500 stands for zero in the data rows.
Some points:
"675 539 587 544 459 550 736 348 651 520 564 514 511 516 452 341 574 536 416 572 461 401 528 452 369 614 464 471 567 511 396 495 462 609 416 387 602 436 533 518 376 527 531"
"412 441 553 407 643 435 519 496 597 440 457 454 458 591 505 611 489 550 595 502 434 585 501 594 487 469 477 389 635 670 450 567 673 423 609 319 738 546 425 416 449 495 315"
"465 337 437 538 513 468 645 420 326 388 436 434 552 500 318 577 500 480 423 523 524 505 338 462 579 434 494 531 518 474 417 389 381 665 511 485 535 394 418 560 494 481 395"
"425 309 355 564 526 596 718 709 483 575 551 553 459 621 582 510 601 579 491 458 355 508 588 362 535 532 536 519 474 383 466 343 562 630 498 394 387 549 602 540 419 583 430"
"500 513 648 382 295 594 519 570 547 484 448 444 506 502 447 637 501 375 562 739 562 632 502 481 490 544 522 495 502 417 605 663 503 584 559 552 486 474 515 448 378 550 406"
"599 621 590 607 540 438 596 627 490 610 454 380 541 466 387 706 505 480 397 461 384 552 511 581 487 488 372 515 388 487 550 501 639 579 433 299 414 553 418 520 504 446 619"
"338 489 636 473 467 427 485 571 503 618 478 474 562 497 425 512 478 591 633 539 662 501 462 407 466 469 639 521 538 654 611 489 590 488 568 516 402 563 365 555 316 557 491"
"389 652 434 408 514 385 468 559 429 508 500 480 385 526 518 547 379 450 499 410 447 464 560 337 422 498 497 487 509 412 369 669 504 517 539 574 634 400 506 378 594 666 641"
"502 495 476 460 438 370 509 470 521 418 467 468 419 436 485 422 410 619 653 211 492 578 507 530 444 610 405 395 558 384 542 469 528 479 345 586 494 560 370 332 536 516 572"
"540 561 408 497 503 582 426 504 548 376 551 419 495 513 579 419 714 564 677 560 512 348 496 563 581 563 425 536 390 631 669 434 489 578 637 541 472 467 384 373 564 511 513"
"523 471 476 407 552 516 564 449 427 588 459 647 373 437 567 592 611 547 485 471 558 589 568 597 403 421 491 508 493 573 583 515 674 502 632 479 522 347 588 358 478 563 390"
"501 624 617 579 515 449 607 599 550 558 574 486 434 435 524 403 462 485 521 511 418 529 420 445 606 403 520 357 425 677 459 498 444 565 454 523 409 438 535 331 608 552 413"
"465 555 625 360 326 486 514 342 489 361 565 489 323 568 550 373 494 563 393 437 503 437 629 364 526 406 637 525 316 472 539 473 498 496 469 375 507 430 529 565 441 515 429"
"188 563 405 548 526 521 504 610 586 594 565 621 637 576 674 418 490 517 388 450 453 759 461 481 432 551 441 380 503 456 529 507 418 511 469 455 492 519 483 625 442 446 570"
"388 477 626 523 542 474 409 489 406 652 434 590 422 440 526 461 532 478 440 608 388 407 541 605 424 526 589 536 558 557 468 450 591 568 487 647 474 735 383 656 692 596 487"
"593 601 449 483 532 312 556 477 442 435 398 418 422 591 529 572 693 195 357 557 539 504 511 486 619 572 616 170 641 433 641 162 527 319 554 618 500 466 502 544 403 608 678"
"590 636 465 497 556 680 510 552 401 623 579 565 519 423 371 466 598 363 442 581 426 445 573 387 438 612 328 474 584 602 385 553 422 430 532 503 489 443 483 537 581 338 441"
"441 474 559 485 512 410 423 540 481 400 578 601 464 482 568 371 555 348 416 633 450 347 473 532 421 540 438 505 449 566 484 601 566 465 426 504 687 666 665 580 548 524 500"
"581 498 591 440 429 405 561 565 530 433 541 506 409 443 397 507 429 612 399 483 555 528 633 456 642 491 552 586 684 488 468 505 658 459 528 498 440 630 665 643 653 361 554"
"580 577 513 439 613 552 625 657 635 378 477 534 556 366 462 462 489 431 577 438 469 538 454 412 439 606 445 598 297 500 481 446 656 424 433 621 436 446 525 455 379 471 536"
"598 532 551 645 561 568 569 543 475 495 509 518 505 664 252 532 543 526 484 366 600 363 468 545 410 416 609 492 498 460 341 566 577 422 494 573 430 522 390 447 569 441 534"
"556 570 407 345 555 608 580 386 496 502 402 621 442 509 416 477 379 591 562 585 415 506 359 570 521 555 540 540 475 601 594 372 487 701 493 671 473 582 601 529 636 595 602"
"470 537 727 607 616 433 664 470 447 567 574 487 425 559 519 443 481 527 428 498 405 610 247 619 502 534 385 506 467 521 497 544 334 458 557 573 441 443 598 375 447 480 539"
"486 622 218 332 604 512 559 454 483 633 706 519 532 465 491 614 474 593 659 545 532 445 526 548 473 413 540 480 542 454 471 460 405 400 499 454 424 436 457 634 562 619 444"
"400 496 380 494 618 447 360 344 531 443 535 665 329 501 379 493 341 406 582 554 552 439 495 366 567 499 400 484 497 402 539 487 547 520 362 508 392 637 559 458 350 511 427"
"575 567 492 513 553 665 597 494 540 556 467 697 485 382 427 521 459 471 387 485 628 500 451 513 312 418 610 407 500 554 591 487 478 383 439 417 579 534 594 404 456 476 450"
"375 413 570 648 452 464 619 355 470 588 481 452 591 335 589 688 468 581 549 584 550 410 661 490 527 525 588 485 501 484 403 458 577 542 586 720 527 492 548 378 462 465 456"
"525 282 482 428 550 516 434 488 555 363 565 325 363 365 521 619 474 536 437 536 327 463 567 572 450 435 452 364 514 659 428 631 354 502 322 587 465 469 426 561 300 491 655"
"501 557 549 447 407 556 385 518 351 493 432 463 592 723 545 641 480 513 668 588 460 587 537 394 460 453 398 511 430 632 409 340 415 411 416 397 536 443 581 564 505 545 506"
"601 526 418 396 521 478 547 431 371 479 656 420 626 617 585 603 472 568 464 444 559 499 541 597 408 624 411 438 399 390 492 515 566 564 605 637 559 644 576 534 400 312 354"
"607 393 434 492 438 554 419 591 415 661 612 468 441 460 633 536 419 549 530 600 646 506 458 475 493 521 494 532 708 434 613 547 500 598 548 444 639 433 500 352 406 458 605"
"598 660 525 537 524 586 591 621 523 463 390 461 553 583 604 448 381 431 497 457 454 452 705 564 412 262 480 594 510 459 509 504 456 453 443 562 478 521 397 612 363 582 412"
"477 416 407 509 495 370 484 583 402 571 266 428 482 424 509 399 561 466 609 335 521 364 571 651 463 413 376 418 485 580 511 428 468 512 322 469 544 406 658 520 542 396 339"
"543 493 640 467 619 504 489 595 399 365 372 476 401 413 485 598 498 596 547 489 658 644 543 565 642 719 608 591 528 506 597 529 278 494 402 514 628 601 569 684 560 502 391"
"464 560 425 620 458 578 356 411 549 411 486 619 469 611 575 671 613 408 619 440 446 550 488 539 603 487 574 365 484 505 342 574 496 682 583 572 517 602 563 466 463 332 450"
"478 404 496 496 487 372 476 481 727 454 536 617 602 465 425 549 744 574 452 488 499 562 553 505 542 326 475 498 491 322 535 576 265 375 553 542 455 452 533 482 588 583 382"
"441 557 608 580 689 678 432 606 504 439 481 479 531 609 419 393 497 552 438 567 426 461 394 549 505 462 516 525 581 283 504 467 642 444 399 530 549 425 502 413 464 615 425"
"394 544 512 430 385 502 431 469 568 568 418 591 503 612 468 514 484 440 501 305 437 365 437 582 649 705 577 738 722 652 458 477 438 376 523 391 370 335 643 435 384 405 526"
"485 256 473 397 600 494 482 759 549 549 616 496 505 613 527 448 510 551 546 664 538 469 452 528 494 475 523 549 402 514 476 444 470 295 548 587 445 467 569 450 568 410 578"
"520 591 381 637 486 591 527 500 452 487 438 356 419 385 492 537 570 566 503 507 445 611 616 547 604 684 519 615 536 472 515 699 474 459 479 482 477 520 658 520 579 754 514"
"549 365 333 519 528 490 515 422 493 427 579 461 604 537 673 576 488 422 382 435 335 476 389 402 477 589 794 664 633 645 644 593 569 408 282 475 431 486 347 439 528 453 400"
"531 536 406 478 505 459 493 453 619 568 405 487 466 539 484 447 462 594 373 472 461 498 604 456 435 449 537 562 514 571 533 471 409 505 663 589 715 557 516 535 581 468 746"
"424 419 444 650 444 575 507 566 438 385 493 470 758 513 431 366 366 469 488 480 618 372 558 479 546 535 502 364 503 589 651 606 526 584 494 529 653 513 655 480 554 646 567"
"571 526 653 522 614 678 448 585 484 504 495 536 479 331 604 515 571 351 621 418 437 499 534 402 445 457 748 415 407 394 536 520 441 596 536 342 442 483 505 441 591 357 612"
"342 465 548 513 606 517 430 311 344 419 523 504 616 338 365 485 506 604 503 556 301 499 597 396 616 395 382 479 554 433 594 438 537 402 513 343 511 477 492 445 513 443 626"
"490 416 598 658 610 623 527 528 581 510 502 494 368 604 575 533 396 504 436 415 569 381 598 339 554 549 358 476 517 496 569 437 393 475 623 492 495 469 367 513 594 479 409"
"535 708 574 658 583 560 468 454 469 542 576 436 587 402 600 496 402 575 494 411 527 509 378 457 593 340 616 581 416 528 416 387 429 413 444 616 660 441 516 572 389 415 477"
"377 495 497 523 330 492 480 571 574 666 667 570 435 470 435 622 639 623 495 472 571 457 475 516 549 631 501 508 329 474 494 365 539 476 318 443 744 471 379 556 517 475 548"
"453 513 471 481 436 419 435 545 477 534 647 568 560 438 420 398 332 307 395 545 497 512 735 846 695 609 617 587 432 482 403 456 471 545 517 466 467 365 354 408 419 545 455"
"481 399 502 633 454 405 452 374 593 586 482 412 456 496 413 548 438 415 662 478 478 406 421 447 394 501 499 511 343 534 519 587 582 461 613 472 437 439 667 739 461 606 636"
"645 519 436 587 526 343 402 483 469 601 429 507 648 605 497 491 581 533 486 585 567 587 570 400 569 390 478 673 534 565 566 550 500 560 424 506 487 680 581 305 425 442 570"
"486 482 460 463 331 624 359 463 473 543 414 460 477 329 436 389 707 527 458 417 517 491 388 534 431 440 446 537 551 491 472 415 441 536 509 463 451 655 395 454 344 569 474"
"547 520 533 573 354 383 613 557 351 378 653 672 478 506 510 391 581 543 644 512 519 653 571 371 490 467 450 493 630 718 503 543 519 512 556 585 426 527 365 524 459 492 461"
"485 395 659 388 413 541 479 355 490 629 566 517 651 604 557 556 616 442 585 449 466 536 606 502 414 549 447 560 454 362 490 471 393 359 377 631 445 567 550 403 541 545 493"
"635 428 539 427 428 620 374 497 458 490 646 432 527 623 335 397 509 526 568 349 334 593 451 572 578 452 623 407 532 484 497 557 609 525 623 570 609 551 557 579 544 609 522"
"501 522 478 414 563 397 332 415 519 542 453 320 573 536 493 453 448 607 257 483 562 517 503 426 380 623 586 385 356 610 451 480 464 547 548 379 326 572 529 391 581 606 351"
"620 562 559 549 632 474 420 608 633 547 537 469 418 502 535 476 397 534 515 490 448 359 495 503 536 500 448 512 566 412 428 423 358 599 628 429 444 634 501 491 319 499 474"
"662 523 588 667 504 554 447 408 659 593 607 441 499 453 512 502 395 375 543 489 566 521 430 449 487 560 345 443 596 462 595 458 551 411 439 477 449 450 415 565 642 528 343"
"452 427 480 452 600 517 607 411 589 467 429 453 652 353 575 348 519 358 547 391 525 609 473 529 520 563 482 646 534 521 457 514 585 501 755 486 593 610 456 650 507 554 543"
"383 518 452 403 415 470 460 614 427 476 461 481 554 419 322 485 454 477 406 400 483 408 432 447 363 511 496 403 576 457 604 610 436 571 560 625 395 411 519 603 465 374 494"
"478 414 536 384 485 549 500 438 420 567 599 428 394 496 634 493 524 329 375 339 666 499 352 518 602 273 367 571 536 511 463 565 599 619 443 532 474 523 591 598 602 613 599"
"479 407 351 549 508 612 455 431 612 540 437 386 396 505 402 313 469 497 545 661 703 812 610 552 560 484 551 416 463 516 283 447 523 427 390 478 424 449 498 496 520 375 548"
"488 354 506 554 435 503 508 413 424 456 280 541 391 616 521 448 428 444 509 518 477 563 489 489 303 527 506 609 492 414 418 458 441 521 486 508 535 426 359 471 578 470 548"
"528 506 346 514 276 428 419 632 634 452 386 467 464 393 478 577 422 457 401 550 346 499 329 346 534 420 445 566 466 465 422 440 559 500 578 599 631 504 514 460 615 512 358"
"699 447 498 387 466 496 520 468 401 650 217 734 593 508 680 435 479 674 457 555 495 387 385 446 823 563 443 286 355 423 392 762 572 349 504 477 450 447 312 591 412 516 528"
"642 387 558 425 420 428 342 474 433 435 488 560 587 403 500 448 306 502 504 522 383 583 514 534 415 483 470 489 461 440 566 355 511 533 559 419 467 367 521 531 545 434 474"
"445 487 417 489 535 519 476 487 334 325 525 512 440 482 429 578 498 394 389 446 656 508 473 479 492 515 391 623 290 553 480 536 447 399 596 406 480 576 382 418 473 527 572"
"485 464 518 434 433 512 666 544 715 472 515 649 685 597 506 672 407 433 553 497 561 450 485 605 555 423 478 446 498 535 496 490 377 573 411 343 479 608 449 464 645 547 617"
"390 605 410 486 349 419 682 439 393 509 478 287 394 506 532 349 449 441 629 645 441 413 389 577 496 443 583 505 489 326 566 581 421 367 531 341 498 674 470 447 572 327 462"
"454 580 453 682 379 587 439 453 539 361 489 559 429 594 626 576 507 680 416 596 505 503 510 729 442 450 434 509 488 537 699 547 625 465 560 528 381 422 506 570 520 392 538"
"363 617 555 264 600 542 502 442 650 484 430 341 576 578 541 492 621 518 478 577 594 466 560 437 581 473 439 553 579 502 549 569 613 694 416 584 500 359 432 493 550 339 497"
"589 527 458 602 656 222 414 469 490 537 538 598 490 590 460 476 644 490 613 560 533 551 481 519 426 518 582 601 479 438 595 639 510 684 473 470 569 316 428 610 482 483 484"
"500 555 541 509 465 417 436 536 465 258 537 511 608 409 692 543 586 645 551 605 668 420 392 541 350 546 490 484 631 382 210 394 539 502 462 386 389 444 555 508 554 584 576"
There is one direction along which these points spread out most. Take the direction at right angles to it along which they spread out most. Go by this last direction. For each point below, how far along it does it lie, from 0 to 99? The average is 50, and the first point in the table lies past the average. One standard deviation of the points above along it is 16.
"377 495 497 523 330 492 480 571 574 666 667 570 435 470 435 622 639 623 495 472 571 457 475 516 549 631 501 508 329 474 494 365 539 476 318 443 744 471 379 556 517 475 548" 30
"571 526 653 522 614 678 448 585 484 504 495 536 479 331 604 515 571 351 621 418 437 499 534 402 445 457 748 415 407 394 536 520 441 596 536 342 442 483 505 441 591 357 612" 67
"528 506 346 514 276 428 419 632 634 452 386 467 464 393 478 577 422 457 401 550 346 499 329 346 534 420 445 566 466 465 422 440 559 500 578 599 631 504 514 460 615 512 358" 69
"502 495 476 460 438 370 509 470 521 418 467 468 419 436 485 422 410 619 653 211 492 578 507 530 444 610 405 395 558 384 542 469 528 479 345 586 494 560 370 332 536 516 572" 53
"501 522 478 414 563 397 332 415 519 542 453 320 573 536 493 453 448 607 257 483 562 517 503 426 380 623 586 385 356 610 451 480 464 547 548 379 326 572 529 391 581 606 351" 52
"188 563 405 548 526 521 504 610 586 594 565 621 637 576 674 418 490 517 388 450 453 759 461 481 432 551 441 380 503 456 529 507 418 511 469 455 492 519 483 625 442 446 570" 36
"465 555 625 360 326 486 514 342 489 361 565 489 323 568 550 373 494 563 393 437 503 437 629 364 526 406 637 525 316 472 539 473 498 496 469 375 507 430 529 565 441 515 429" 53
"485 395 659 388 413 541 479 355 490 629 566 517 651 604 557 556 616 442 585 449 466 536 606 502 414 549 447 560 454 362 490 471 393 359 377 631 445 567 550 403 541 545 493" 30
"453 513 471 481 436 419 435 545 477 534 647 568 560 438 420 398 332 307 395 545 497 512 735 846 695 609 617 587 432 482 403 456 471 545 517 466 467 365 354 408 419 545 455" 36
"675 539 587 544 459 550 736 348 651 520 564 514 511 516 452 341 574 536 416 572 461 401 528 452 369 614 464 471 567 511 396 495 462 609 416 387 602 436 533 518 376 527 531" 67
"470 537 727 607 616 433 664 470 447 567 574 487 425 559 519 443 481 527 428 498 405 610 247 619 502 534 385 506 467 521 497 544 334 458 557 573 441 443 598 375 447 480 539" 68
"540 561 408 497 503 582 426 504 548 376 551 419 495 513 579 419 714 564 677 560 512 348 496 563 581 563 425 536 390 631 669 434 489 578 637 541 472 467 384 373 564 511 513" 30
"535 708 574 658 583 560 468 454 469 542 576 436 587 402 600 496 402 575 494 411 527 509 378 457 593 340 616 581 416 528 416 387 429 413 444 616 660 441 516 572 389 415 477" 68
"589 527 458 602 656 222 414 469 490 537 538 598 490 590 460 476 644 490 613 560 533 551 481 519 426 518 582 601 479 438 595 639 510 684 473 470 569 316 428 610 482 483 484" 30
"390 605 410 486 349 419 682 439 393 509 478 287 394 506 532 349 449 441 629 645 441 413 389 577 496 443 583 505 489 326 566 581 421 367 531 341 498 674 470 447 572 327 462" 53
"593 601 449 483 532 312 556 477 442 435 398 418 422 591 529 572 693 195 357 557 539 504 511 486 619 572 616 170 641 433 641 162 527 319 554 618 500 466 502 544 403 608 678" 60
